Each path below is one point turned by a fixed rotation once a step. After each direction that follows a path, write how fast that rotation turns it, in degrees a step (0 if it stays still).
Each turn is a multiple of 5 degrees from 10 to 175, or 0.
Each row of a path follows its step; steps can be skipped.

step 0: [-1.38  3.39  2.03 -1.90  3.88  0.48 -1.91  1.24 -1.84  0.47 -2.12 -0.11
  1.88  1.49  4.55 -2.28 -3.59 -2.07 -1.68  0.49  1.13 -0.76  1.74 -4.30
 -3.55  2.10  5.15 -0.13  1.65 -0.83  3.92 -4.73  1.17 -0.31  2.24  3.36
 -0.40 -2.83 -1.60 -2.67  2.05  0.14 -1.88  2.77  2.28 -1.63 -0.90  1.55
 -2.65  1.07  0.03 -1.42 -1.83  0.10  2.26  2.41  4.13  4.47  2.60 -1.93
  0.31]
step 5: [ 2.39  2.90 -3.47 -0.59 -2.37 -0.58  0.24  1.47  1.16  0.76 -0.22 -0.01
  3.64 -0.50 -2.93 -0.02 -2.99 -1.09  0.01 -0.79  0.38 -2.03  0.10 -5.67
 -0.67  3.22 -4.54 -1.51 -0.75  1.00 -5.25  1.09  1.25  3.30 -3.47  1.75
  1.77 -0.71  1.01 -2.81  0.26  3.43 -5.19  1.02  3.42  1.23 -2.40  0.00
 -2.34  2.03 -2.19  3.81 -0.26 -2.82  0.53 -1.60  2.25  3.24 -1.09 -2.79
 -0.85]
step 8: [ 1.05  1.44 -1.54  3.09  3.04 -0.33  4.09  1.05 -0.66  3.12  2.84 -3.52
 -1.71 -8.65  1.76 -2.33 -0.62 -0.88 -2.83  1.46 -0.30  0.87 -1.26 -1.77
 -1.96  2.94  2.82 -2.51 -0.37  2.31  2.29 -3.77 -2.00 -1.88  0.67  3.90
 -0.23 -0.86 -2.29  0.40 -4.13  2.95  4.06  0.05  3.08 -1.34 -0.11 -1.43
 -0.97  2.21  0.37  1.19 -0.95  2.25  0.46  1.48  0.95  2.33 -1.69  1.65
  1.55]
step 11: [-1.42 -0.55 -0.62 -1.79 -0.86  0.97 -1.35  0.12 -0.03 -1.80 -1.50 -0.66
  0.43 -2.63  1.64  2.94 -0.29  0.72 -4.74 -2.45 -3.02  3.94 -1.11 -3.52
 -2.38  2.84 -1.48  1.29  1.12 -6.27 -0.81 -0.99  4.04  2.88 -1.59  0.85
 -0.99 -1.78  2.69 -1.62  1.67  3.13  1.23  3.75 -4.57  1.60  0.65  0.50
 -3.28 -0.87 -4.41  3.81 -1.26 -0.73 -1.45 -1.07  3.19  2.12  2.46  2.77
 -2.64]
step 15: [ 0.77  0.65 -3.31 -5.63 -0.17  2.08  0.84  1.66  1.91  1.63  1.39  2.98
  1.52 -3.88 -0.06  1.16  1.14 -3.97 -3.25  3.12 -1.25  0.28 -1.93 -2.55
  0.16  5.37 -0.26 -0.81 -2.07 -0.27 -4.10  2.44  2.83  3.73  1.22  2.05
 -0.03  0.17 -2.48 -1.44 -0.50 -0.65  4.24  0.75  1.26  1.69 -0.13 -1.68
 -1.95 -1.10 -0.33  6.52 -0.99 -1.63 -0.17 -0.93  2.91  0.42  0.20  2.17
 -4.46]
step 17: [ 4.06  0.95 -4.35 -2.13 -1.66 -1.63  0.53 -1.48  3.28 -3.85 -0.68  0.69
  0.01 -0.34 -1.28 -1.00 -1.24 -0.43 -1.22 -1.03 -3.12  1.27 -3.40 -7.35
  0.76  3.32  0.01 -3.81 -1.35 -0.41 -2.30  0.40  1.17  1.68  2.14 -0.99
  0.03  1.01 -0.22 -0.44 -4.26 -0.86  1.24  0.85  1.06  1.72  2.58  1.70
  1.59  2.04 -1.11  1.24 -0.96  2.68 -4.27 -3.02  2.15  2.24  6.12 -3.64
  2.47]
step 20: [ 4.90  3.96 -1.72 -0.72 -0.95 -0.95  3.63  1.11 -4.04  2.24 -1.12  0.66
  1.31 -4.72  1.51 -2.31  0.19 -2.35 -1.02 -3.47  0.78  1.47  4.17  3.61
 -3.22 -1.80  4.87 -2.98  1.62  0.61  0.17 -1.33  4.58  0.39  1.80  0.57
  1.19  1.95 -0.17  0.33  2.12  2.81  2.90  0.72 -0.98 -1.21  3.04  2.45
 -3.42  2.69 -0.03  1.40  0.56  2.46  1.21  1.90  4.12  0.06 -2.22 -1.81
  0.13]
step 24: [ 6.52 -0.63 -2.16 -3.17 -0.24 -1.80  4.39  0.83 -1.83  2.99  2.57  2.10
 -1.04 -5.92 -1.16  1.68  0.07 -0.46 -0.30 -4.26 -2.97  2.00 -1.59 -0.59
  1.73 -3.88  0.68 -0.33  0.47 -1.71 -3.19  3.58  1.14  0.28 -0.59  0.57
  2.26  0.46  2.13 -0.79  0.58  1.40  1.95 -2.67 -2.47 -4.15 -2.18  0.90
  1.62  2.79 -2.84 -1.38 -0.61  2.78  3.35  2.28  2.04  2.09  0.90 -3.14
  2.24]
step 29: [-0.20 -3.06 -3.99  0.46  1.55  3.86  1.32 -2.06  1.22  0.02 -0.92 -1.94
 -0.29 -1.11  3.15  0.49 -0.99 -1.75  0.12 -2.97  0.83 -0.22 -0.19 -3.71
  0.31  4.11  4.20 -0.59  0.98 -0.86  1.57 -1.40 -2.32  1.76  4.22  3.94
 -3.07  2.93 -4.37  3.11 -1.27 -2.33  0.24 -1.53 -0.50 -3.09 -0.24  1.32
  1.15  3.51  0.23 -2.43 -1.68  4.49  0.13 -0.48  2.40  5.40  3.44  0.31
 -0.67]
Speeds:
[-0.45 -0.31 -0.95 -0.18 -0.99  0.24  0.79  0.12 -0.17  0.97 -0.52  0.43
 -0.23  0.31  0.23  0.82 -0.30 -0.21 -0.35  0.21  0.20 -0.12  0.89 -0.59
  0.48 -0.03 -0.96 -0.48  0.78  0.82  0.65 -0.99  1.40 -0.65 -0.18 -0.53
 -0.21  0.18 -1.06 -0.56  0.45 -0.12  0.31  1.10  0.20  1.00 -0.02 -0.89
 -0.06  0.72 -0.68 -0.53  0.45 -1.43  0.59 -0.01 -0.44 -0.84  1.27 -0.24
 -0.23] | 65
[ 0.50 -0.13 -0.90  0.83  0.87  0.04 -0.19  0.26 -1.01 -0.15 -0.15 -0.91
  0.62  0.14 -0.33 -0.70 -0.45  0.32  0.14  0.06 -1.29 -0.77  0.88  0.50
 -0.22  0.66 -1.64 -0.04 -0.56 -0.09 -0.39  0.69  0.47 -0.20 -0.58  1.39
 -0.31 -0.54  0.29 -0.31  0.68 -0.08  0.96 -0.73  0.24 -0.13  0.82 -0.50
 -0.09  0.37 -1.07  0.22  0.25  0.90 -0.02 -0.11  0.06 -0.67  0.92  0.86
  1.14] | 115
[ 0.12  0.65  1.00  0.13  0.00  0.00 -0.43  0.06 -0.38  0.58  0.07  1.58
  0.42 -1.14  1.03  0.33  0.10  0.22  0.30  0.80 -0.04  0.45 -0.74 -0.13
  0.38 -0.52  0.17  0.01 -0.03 -0.57 -0.20 -0.54  0.13 -1.32  0.45  1.29
  0.30 -0.05  0.34 -0.78  0.23  1.32  1.24 -0.07 -0.16 -1.27  1.17 -0.55
 -0.20 -0.96  0.05  0.15  0.97 -0.64  0.80  0.16  0.62  0.33  0.55 -0.20
  0.00] | 90
[ 1.39 -0.13  0.48  0.33  0.33 -0.04  0.50  1.06  0.97  0.66  0.58 -0.59
  0.91  0.85  0.12  0.21 -0.09 -0.14  0.18  1.46 -0.08 -0.42  0.42  1.62
 -0.47 -0.29  0.99  0.02  0.62  0.13  0.21 -0.82 -0.41  0.53  0.50  1.07
  1.05 -0.21 -0.53  0.31  0.71 -0.23  0.56  1.51  0.15  0.97  0.00 -0.16
 -0.28 -0.05  0.99  0.56 -0.55 -0.15  0.05  0.14  0.30 -0.27 -0.14  0.25
  0.60] | 55
[ 0.25 -0.74 -0.48  0.40  0.07  0.05 -1.64 -0.08  0.78  0.53  0.86  0.15
 -0.03  0.92 -0.43  0.29  0.19  0.22 -0.12 -0.25 -0.45 -0.67 -0.09 -1.37
 -0.36  0.16 -0.45 -1.11 -0.67 -0.19 -0.88  0.25  0.12  0.34  0.61  0.28
 -0.05 -0.05  0.18  0.61  0.32  0.25  0.86  0.51 -1.66  0.83 -0.42  1.20
 -0.23 -0.09  0.22  0.14  1.80 -0.81 -0.02 -0.78  0.47  0.02 -0.50 -0.07
 -0.59] | 175
[ 0.08 -0.05  1.07  0.77  0.62  0.60 -0.05  0.10  0.36  0.58  0.07 -1.01
  0.26 -0.29  0.24  1.35  0.16  0.05  0.45 -0.93 -0.52  0.30  0.61 -0.02
  1.27  1.31 -0.58  0.07 -0.70  0.65 -0.35  0.10  0.07  0.37 -0.19  0.24
  0.13  0.50 -0.37 -0.28 -0.35  0.41 -0.38 -0.05  0.84 -0.27 -1.25 -0.57
  0.60 -0.67  1.01  1.57  0.40  0.21  1.09  0.37 -0.61 -0.08  0.29  0.34
 -1.43] | 110
[ 0.38 -0.39  0.23  0.45  1.22  0.16  1.42 -0.12  0.27 -0.32 -0.43  0.48
  0.20  0.33  0.00  0.93 -0.58  0.24 -0.05  0.46 -0.38  0.19 -0.44  0.02
  0.26 -1.00 -0.79 -0.05  0.88 -0.34 -0.39  0.00  0.08 -0.51 -0.83  0.52
 -1.92 -0.45 -0.78  0.32 -0.76  1.06 -0.04 -0.17 -0.93  0.70 -0.05  1.81
  0.42  0.09  0.25 -0.34 -0.79  0.09  0.32  0.74 -0.41  0.87  0.09  0.75
 -0.30] | 140
[-0.26 -0.15 -0.23 -0.96  0.77  0.19 -0.08 -0.11  0.27  0.11 -0.41  1.02
 -0.23 -0.35 -0.33 -1.30 -0.28  0.85  1.28 -0.23 -0.18 -1.36 -1.42  0.34
  1.02 -0.01 -0.10  0.02  0.36  0.02  0.39  0.46  0.09  0.26 -0.44  0.22
  0.34  0.08  0.17 -0.10  1.26  0.50 -0.41  1.40 -0.52 -0.01  0.22 -0.50
  0.68  0.52 -0.55  0.84 -0.26  0.00 -0.72  0.64 -0.57 -0.80 -0.66  0.63
 -1.49] | 85

step 0: [-4.27 -3.73  2.23 -1.62 -4.47  2.05 -1.90  2.10 -4.62 -1.88  0.10 -0.96
 -1.71 -1.99 -0.20  0.52 -4.27  3.25 -0.63 -2.37 -1.26  0.75 -0.12  0.15
 -3.41 -0.75  1.64 -0.11 -4.20  0.26 -0.03  4.46 -2.13 -0.30 -2.86 -1.99
  0.73  3.43  2.50  1.90  2.19 -0.09  0.27  2.04  0.16 -0.57  1.41 -5.34
 -6.31 -0.54 -1.18  0.35  0.51  2.57 -4.63  2.76  2.08  1.32  2.18 -3.43
  2.91]
step 3: [-4.05 -0.90 -2.17  0.39 -0.82  0.08 -0.88 -0.43 -0.45  0.96  0.69  2.24
  1.70  2.09  2.81 -0.64 -3.80  5.84 -2.66 -0.99 -4.30  2.16 -0.61 -1.05
 -4.75  0.26  0.47  2.33 -2.05 -1.36  5.41  3.47  0.32 -0.52  3.53  2.69
  0.54  4.35 -1.31  1.42  3.08 -2.09 -3.16 -1.34  3.95  3.87 -3.20 -4.14
 -2.34 -0.43 -1.73  3.42 -1.24 -1.10  2.27  0.27  1.80  1.93 -1.06  3.16
 -1.44]
step 6: [-0.31  2.15  0.42  3.80 -2.06  0.74 -3.36  0.02 -1.74  0.56  0.50 -3.12
  3.22 -0.39  3.60 -0.03 -0.89  1.82  0.85  1.17 -1.46 -1.98 -1.32  3.95
  2.63  1.66  3.14  1.56 -0.86  0.33  0.23 -1.83  3.68  2.58  2.82 -0.02
 -1.46  1.89 -1.29 -3.91  4.11  2.27 -1.91 -1.92  6.31  1.15 -1.43 -0.20
  1.86 -2.61 -0.37  5.70 -0.28 -1.20 -4.04  1.14 -0.88 -3.75 -2.73  2.83
 -5.94]
step 11: [-0.93 -0.76  3.76  6.94 -3.90 -2.57 -3.03 -1.53  3.63 -2.96  0.78 -2.12
  0.70  2.85  1.56  0.02 -1.79  5.95  0.31 -2.70  0.06 -0.97  0.88 -1.04
  0.46  0.71  3.45  3.44  0.09  1.63  0.42  1.20  1.17  3.52  0.88  1.19
  2.35  2.47 -1.34 -0.07 -0.45 -2.33 -3.14  0.98  6.23  2.64  0.37  0.34
 -2.29 -0.88  1.86  1.15 -1.85  1.93 -1.50 -1.68  0.14 -2.82 -5.96  1.21
 -3.22]
step 12: [-1.32  2.98  1.30  2.60  0.02 -1.02 -1.34  0.63 -2.79 -1.41  0.87  3.91
 -0.24  0.81  0.71 -0.55 -1.45 -1.50 -1.68  3.49  2.03  5.33 -3.01 -0.34
  1.91 -1.31  1.26 -4.13  0.85  2.98 -0.17  5.36 -0.10 -4.75 -1.42 -1.37
  0.88 -1.48  2.74 -0.67  4.79 -1.34 -4.93  4.74  1.11 -0.45 -1.82 -1.10
 -1.23 -2.61 -1.54  1.76 -1.97  0.81  1.47 -4.67 -1.42  4.55  1.80 -4.36
  1.60]
step 13: [ 1.75  1.03 -0.69  2.72 -3.30  2.13 -1.64  3.28 -2.15 -1.53  0.01  1.77
  0.24  0.49  2.75  0.98 -2.23  5.11 -1.28 -3.01 -2.11  0.20  2.93 -1.54
 -0.28  0.20  2.99 -0.47 -1.94  0.02 -2.70 -0.93  3.63  0.22 -2.63  2.01
 -1.65  2.96 -0.30  4.68 -1.65  0.39  2.23 -1.03  1.47  5.45 -0.11 -1.37
  2.10 -1.70  4.64 -2.05 -4.79  1.87 -2.54  3.12 -2.18 -1.59 -1.97 -6.28
  3.07]
step 23: [ 0.08  0.71  1.36  0.95 -0.90  1.32  2.42  0.19  1.68  1.26  1.64  0.72
  1.60  0.39  6.60  2.94  1.86  5.53  1.77 -0.38 -1.69  0.44 -4.76  3.44
  4.15  1.45  7.49  0.45 -1.37 -1.25 -2.05 -0.09 -0.09 -0.19  0.88 -5.09
  3.78  4.10  2.14  0.60  1.87 -0.68 -2.72  0.17 -4.51 -0.68 -3.88  0.83
  1.90 -0.87  1.57  3.17 -0.10 -0.56 -1.07  1.27  3.30  0.15 -1.83  0.63
 -0.30]
step 25: [-2.57  0.55 -0.08 -1.92  1.93  2.68 -3.32  0.17 -2.19 -2.51  0.00  1.04
 -1.54  3.15  1.88  2.18 -2.69  2.83 -1.20  0.97  2.02  1.51 -1.46  3.04
  0.41 -5.14  3.13  2.04 -7.70  0.11 -1.90  2.55 -0.32  1.80  0.45 -1.47
  1.23 -1.45  0.67  0.23  1.25  2.52 -3.19 -1.63 -6.05 -0.60 -1.80 -4.39
  1.49  1.17  1.24  2.21 -2.93 -0.45 -2.08  1.29 -0.02  3.24  2.67 -5.64
 -0.17]
step 28: [-1.61 -1.84 -1.11  0.87  1.24 -0.88 -0.67 -3.14  0.47 -1.19  0.81  1.74
 -0.28  5.04  3.64  2.10  0.18  7.18  0.40 -1.14  2.97  0.56 -0.13  0.15
 -1.62  3.41  5.66  3.08 -3.57 -1.05  1.29  4.36 -4.79 -0.18 -0.53 -3.40
 -2.12  3.87  0.70 -0.69  0.37 -0.86  0.77  1.73 -0.54 -0.39 -3.63  0.60
 -0.60 -1.10  3.15  5.83 -0.39 -0.41 -1.85 -0.38  0.85  2.95 -1.10  4.21
  2.81]
Speeds:
[-0.77  0.51  0.06  0.70  0.51  0.01  0.71 -0.09  1.04  0.35  0.94 -0.28
  0.44  0.68 -0.46  0.06 -0.75 -0.03  0.66 -0.36 -0.09 -0.03 -0.05  0.23
 -0.52  1.54  0.25  0.55 -0.78  0.05  0.43 -0.52  1.58 -0.42  0.39 -0.31
 -0.38 -0.42  0.57 -0.36 -0.46  1.51 -1.15  0.86 -0.10 -0.64 -0.37  1.07
 -0.20  0.06 -0.27  0.36  0.28  1.38  0.71  0.32  0.53 -0.29 -0.45  0.90
  0.42] | 85
[ 0.51  1.28  0.32  0.22  0.40 -0.29  1.12 -0.13 -0.34 -0.23  0.47 -0.01
  0.20 -0.11 -0.83 -0.34  0.50  1.11 -0.29  0.46  0.08 -0.28  0.87  1.42
  0.79 -1.35  0.53 -0.10 -0.11  0.26  0.66  0.64  0.27  0.58  0.89 -0.24
 -0.32  0.96  0.22 -0.46 -0.85 -0.86  0.11 -1.26  0.87  0.42 -0.07  0.31
  0.27 -0.30  0.21 -0.41  1.04  1.27 -0.35 -0.21 -0.35 -0.27  0.06  0.90
  0.93] | 145
[ 0.65  1.12 -0.28  0.39  0.49  0.76 -0.42 -0.37 -0.35 -0.06 -0.39  0.51
  0.06  0.03 -0.58 -0.76 -0.75  0.78 -1.18  0.24 -0.58  1.19 -0.40  1.85
 -0.62 -0.15 -0.12  0.48  0.19 -0.11 -0.01 -1.56  0.85 -1.13 -0.53  0.21
  0.50  0.05 -0.85  1.22  0.33 -0.57 -0.25 -0.28 -0.80 -0.29 -0.21  0.13
  0.10  0.22  0.49 -0.39 -0.25 -0.23 -0.26 -0.13  0.60  0.90 -0.77  0.13
 -0.82] | 35
[-0.01 -0.81 -0.27 -0.72 -0.59  1.00  0.40  0.68  0.59 -0.67 -0.04  0.14
 -0.36  1.40  1.37  1.18  0.29  2.07 -0.20  0.28  0.01  0.28 -0.58  0.24
  0.16  0.58 -0.03 -0.16  0.32  0.83 -0.02 -0.94 -0.02  0.39 -0.05  0.87
  0.17 -0.23 -0.46 -0.35  0.37  0.79  0.73 -0.78  0.86  1.01 -0.53  0.14
  0.57  0.28  0.54 -0.03 -0.24 -0.08  0.09  0.20  0.95 -0.38  0.21  1.04
  0.44] | 145
[-0.87 -0.15  0.94  0.62  0.24 -0.32 -0.42  0.44 -0.36 -0.73 -0.11  0.01
 -0.89 -0.64 -0.45  0.64  0.55 -0.06  0.19  0.01  0.67 -0.10 -0.48  1.43
 -0.97  0.79  0.50  0.36  1.09 -0.19 -0.08 -0.21 -1.13 -0.73 -0.39 -1.26
  0.21 -0.09  0.53 -1.02  0.45  0.38  0.89 -0.10  0.17  1.30 -0.09  0.58
 -1.17  0.17 -0.63 -0.15  0.14  0.30 -0.66 -0.39 -0.35 -0.41 -1.58 -0.01
 -0.25] | 65
[ 1.27  0.45  0.18 -1.01  0.79  0.52 -0.49  0.97 -0.78  0.00  0.44 -0.24
  0.28 -0.94  0.66 -0.08 -0.20  0.27  0.40 -0.42 -0.07  0.03 -0.29  0.03
  0.97  0.05  0.76  0.14  0.00 -0.28 -0.49  0.74  0.69  0.77 -0.21  0.03
  0.07 -1.09  1.28 -0.33  0.80  1.06  0.11  0.54  0.25 -0.72 -0.76 -1.16
  0.00  0.43  0.04 -1.44  1.05  0.12 -0.68 -0.48  0.46  0.59 -0.75  0.47
 -0.81] | 170
[ 0.43  0.92 -1.01  0.21 -0.35 -0.73  1.17  0.58  0.02 -0.44 -0.38 -0.65
  0.34  0.94  0.44  0.07 -0.03 -0.79 -0.96 -0.28  0.18  1.34 -0.24  0.45
  0.76  0.36  0.39 -0.16  1.01 -0.87  0.38 -0.15  0.14 -0.01 -0.14  0.09
 -0.12  1.29  0.92 -0.49 -0.26  0.55  0.64  0.44  0.02 -0.15 -0.50  0.14
 -0.05  0.04 -0.66  1.17  1.00 -0.88  0.06 -0.84  0.95 -0.37  0.64 -1.39
 -0.33] | 130
